X: 4 groups of rows, each row roughly a mix of its group's hidden directions; some rows fit no group
X (122 x 10)
[[ 13  18  -3 -47  -5   7  27  12  17  -7]
 [ -5 -26  51  -7  -4 -19  -4  13   7  -7]
 [ 10 -10  48 -21 -26  15   9   3   3  -1]
 [ 30  30  12  -8   2 -17  11 -30 -15 -22]
 [  2 -20   9 -21   0   0 -31  31 -32  -9]
 [ 16  -2  34   9  15 -17  32 -29 -10  -5]
 [ 24  28 -26  -3   3  11  -7 -20 -31 -20]
 [-40 -38  -1   5  13 -17  -6  15 -12  -6]
 [ 44  33 -17 -20  -7   4   0  -2  -8 -14]
 [-17  33   7 -36   1 -18  -9  20  10  18]
 [-36 -39   6   1   4  -7 -19  21   9  12]
 [  0   2  34 -33  21 -24  18  -4 -16  10]
 [-25  -6 -18 -22   2  18 -17  43   1   6]
 [ -7  21 -11 -21  34 -28  22  -7 -21  -3]
 [ 12 -28  48  14   1   0  20  -2  -6  -8]
 [  1 -12 -23  35 -28  26 -18   9  13  -5]
 [-12  30  -1 -21   1 -39  19   1  19  15]
 [-10 -16  41  -6  -6   2  -8   1  26  33]
 [ 11 -13 -20  29 -28  29 -21  15   7  -9]
 [ -1  -4  40 -23  15 -22  23 -22   5  -6]
 [  6  30   5  11   8 -16  30 -39  11  -7]
 [ -2 -16 -26  24 -20  27 -21  27   6 -11]
 [ 37  22   1 -33  -2   8 -14  10 -25  -7]
 [-32  -5  25  -2 -13  -2  12 -15  39  16]
 [ -2  19 -32   4   9  19 -32  21 -25  -7]
 [-11 -21  18 -12   3 -15 -19 -46  10  12]
 [  8  19   2  16   7 -16  37 -34   3 -21]
 [ 34  24 -20  21 -17  24 -11 -11   1 -16]
 [ 21  15  43  -9   2 -24  17 -22   7  -4]
 [ 23  24  24   7 -23  -5  25 -31  10  -5]
 [-24  -4  10 -15 -10  18 -25  38  23   7]
 [ -3 -13  39  11  17 -19  26 -22   4  17]
 [ 33  25   1 -15  12 -10   9 -37 -15  -7]
 [  7   5  16  16  -5 -11  43 -33  15  -7]
 [ -4 -30 -24  43  -9  16  11 -10   5 -11]
 [ 37  40  -7  -8  -2   3   1 -28  -9  -6]
 [-31  -9   2   1  16   7  -8  48 -15  -1]
 [-11 -26  51 -15 -13  -1   2   5  -8  -7]
 [ -3  -8  42 -39 -11  -7  11  13 -12  -3]
 [-39  -8   0  34  13   2  17   8  25  -7]
 [ -9 -19 -30  26  -7   1 -14 -34  24  -3]
 [-11  -4  22  -2  27  -8 -13  37 -30 -11]
 [-17 -25 -12  30  -4   5 -42 -10 -12  -2]
 [-11 -11 -19  -5  -6  18 -27  44 -14  10]
 [ 11  28  13  -3  16 -19  26 -40  -2   3]
 [ 30  30  17   8  11 -16  27 -24 -12  -5]
 [ -8   2   7 -20  -8   8 -38  35 -22 -12]
 [-42 -36  14  -7   4  -8   1  15   9  16]
 [ 24  17  26 -38  17 -16   7  17 -12   2]
 [-13 -15 -36  22  -1  23 -10   7 -28 -19]
 [-43 -22 -20  21  -7  20  -1   3   9 -17]
 [ 31  18  17 -28 -23 -21 -22   4  -6 -10]
 [  3  11 -48  -3   1  21 -16  15 -24   6]
 [  5  16   6   7   5 -17  32 -42  21   0]
 [  6 -26   0  35 -25  27 -17   2  17  -9]
 [ 18 -23  44  22  -9   1  23  -6  -8  -2]
 [  8 -19  39  -7  16 -26 -23   7 -19  10]
 [ 20  -3   2  -3   5 -34  23 -34 -14 -22]
 [  1 -27   3   7 -10   5 -28  14 -30 -35]
 [  1   0 -32  29   1   3  30 -30  16   4]
 [ 12  26  11  12 -13   9  28 -34  27  -1]
 [ 17 -22  16  -2  -2  -9 -37  24 -23 -19]
 [-49 -28  -1  17   6 -13  10  -9  10  -5]
 [  6  -4  25  25  18  -7  28 -29 -26  -3]
 [-34 -36  26  -3  14  -8 -16   9  -6 -13]
 [-25 -34 -23  17 -10   6 -23  -7  26   2]
 [ 14  24  20  13   4 -19  12 -33  31   5]
 [  3   2   6  22  13 -13  45 -32  -2  -9]
 [  1   5  18  -4   5   7  52 -20 -18   9]
 [ -6  14  -2   4   5 -26  33 -36  26   4]
 [-31 -26  -9  38 -15  -3  14  12   9  13]
 [  2   3 -33 -15  -8  19 -39  25  -9   0]
 [-30 -36   0  -7  -3   2 -27  30  -1   6]
 [ 37  31  -3 -15 -18  23 -20  11  -8  -5]
 [  6  -4  16  42 -14   9  15 -31  20  -2]
 [  2   0 -41  13 -28  25  -5  22  12  -2]
 [ 25  11  33 -31 -18   5 -23  13  -9  -3]
 [-27   7 -24  23  -7  19  31 -19  19  -8]
 [-23  25 -23 -18  -8   7 -27  33  -4   4]
 [ 26  32  13   2  10 -19  25 -27  -9 -14]
 [-26 -39  -8  22   1  -4  18 -13  26   9]
 [-25 -16  17  32   0  -6  35 -17  15   5]
 [ -9 -25 -14   7  -7  25 -27  37 -15   1]
 [  5  11   3   3  -9  -2  48 -28  23  -8]
 [  1   4 -17 -30 -15   0 -35  34  10  -5]
 [  7  29 -34  29 -13  27   2  -9   2  -9]
 [-40  14   1  25  32   4  14  -5 -15   3]
 [ 16  -6  35 -22   7 -36   8 -14 -11 -14]
 [ 16 -36 -17  14   5  18  -6  24 -31  -8]
 [-12 -27  -8 -18  20  -1 -11  40 -16 -19]
 [ 14   5 -19  17   3  18  -1 -40 -18 -30]
 [ 24  17 -19 -30   1   9 -30  22 -17 -10]
 [-25 -36  23   8  13  -9  27  -3 -22  -3]
 [ -4 -45  24   2  -9   1   0  32 -15   2]
 [ 13  27 -21   7  11   9  26 -36  12  17]
 [ 17   4  42 -19  23 -27   4  -5 -17  -2]
 [-28 -28 -29  22   2  -2  17 -19  21   5]
 [ -2 -21  47  -7 -23   6  -7  11  13  20]
 [ 20  26 -15  21 -13   3  31 -30  12   3]
 [-24  -8 -23  28 -13  34 -15  18  13   1]
 [  7  10 -11   5 -11  33 -32  29 -22 -11]
 [-32  -8 -14 -20  32 -30   7 -15   4   5]
 [ -7  18 -25  16   5   4  28 -32  27  14]
 [  7  32  13 -41  25 -13   8   6 -15  -2]
 [-17  -3 -25 -20 -18  11 -33  31   3 -12]
 [-13   7   8 -30  37 -30  18  -7 -14   0]
 [-26 -39  23 -13  -6  -9   2 -10  26  14]
 [ 22  31  18   3  -4  -7  29 -32   2 -18]
 [-30 -27  -1 -16 -11   4  -5   5  29  33]
 [-15 -21  17  30  22  -5  27 -23 -16   9]
 [ 24  -4  10 -28  -5  -5 -12  48  -5   5]
 [ 15  32  37 -29 -14  -7   0 -15   4  -5]
 [-21  30 -27 -18 -23  20   1  -1  24   8]
 [ 22   8  27 -33  13 -24  15   9 -24   3]
 [-26 -20 -17  44 -11   7   5  -1  22   0]
 [-32 -40  -8  13   4   9 -22  20 -11   6]
 [ 39 -18  -3  17   8   5  18 -27 -23 -10]
 [-33 -11  32  10  23 -14  25 -18   1  -3]
 [-20 -12 -41  -1  29  -8  -3  17 -11 -23]
 [-11  13 -27   9   7  -9  32 -28  26  19]
 [-14 -11 -34  19 -10  29 -22  26  -9  -3]
 [-16 -24  -6  49   1  18  -4 -19   3  -4]]
one row of each group, then the others: which group is each in?
[ -9   8  -3   9   5 -21  30 -43  23  -5] => S
[ -9   4 -11 -32  -7 -17 -36  31   8  -9] => B
[ 14  44 -17  13   6   4   7 -33  11  -9] => P
[-19  -6  38   5  27 -16  21  21 -14  -6] => U

[ 26   3  12  14   8 -10  35 -39   8   1] => S
[ 24  19  35  -7  11 -28  15 -20  13   8] => B
[-23 -27  32  -1  -5   0  -9  30  22  15] => S
[ -8  -7 -44   3 -22  24 -27   2  10   3] => U
[-17  -4 -34 -14 -19  28  11  19  22 -15] => U
[-19 -27   9  33 -16  -3  23 -18  24   7] => U
[  9   6  30  -6  16 -25  30 -31 -11   6] => P
[ 43  26  -3 -18 -11  -7  13 -28   7   0] => U
[ 11 -17  -4  26 -37  29 -20  12   9   1] => P
[-19  -8 -10 -27   6  13 -24  43  -4   8] => U
[ -9   2 -39   4 -10  26 -24  30  -7 -12] => U
[-21  17 -20   2  31 -39  11 -13   6   8] => B
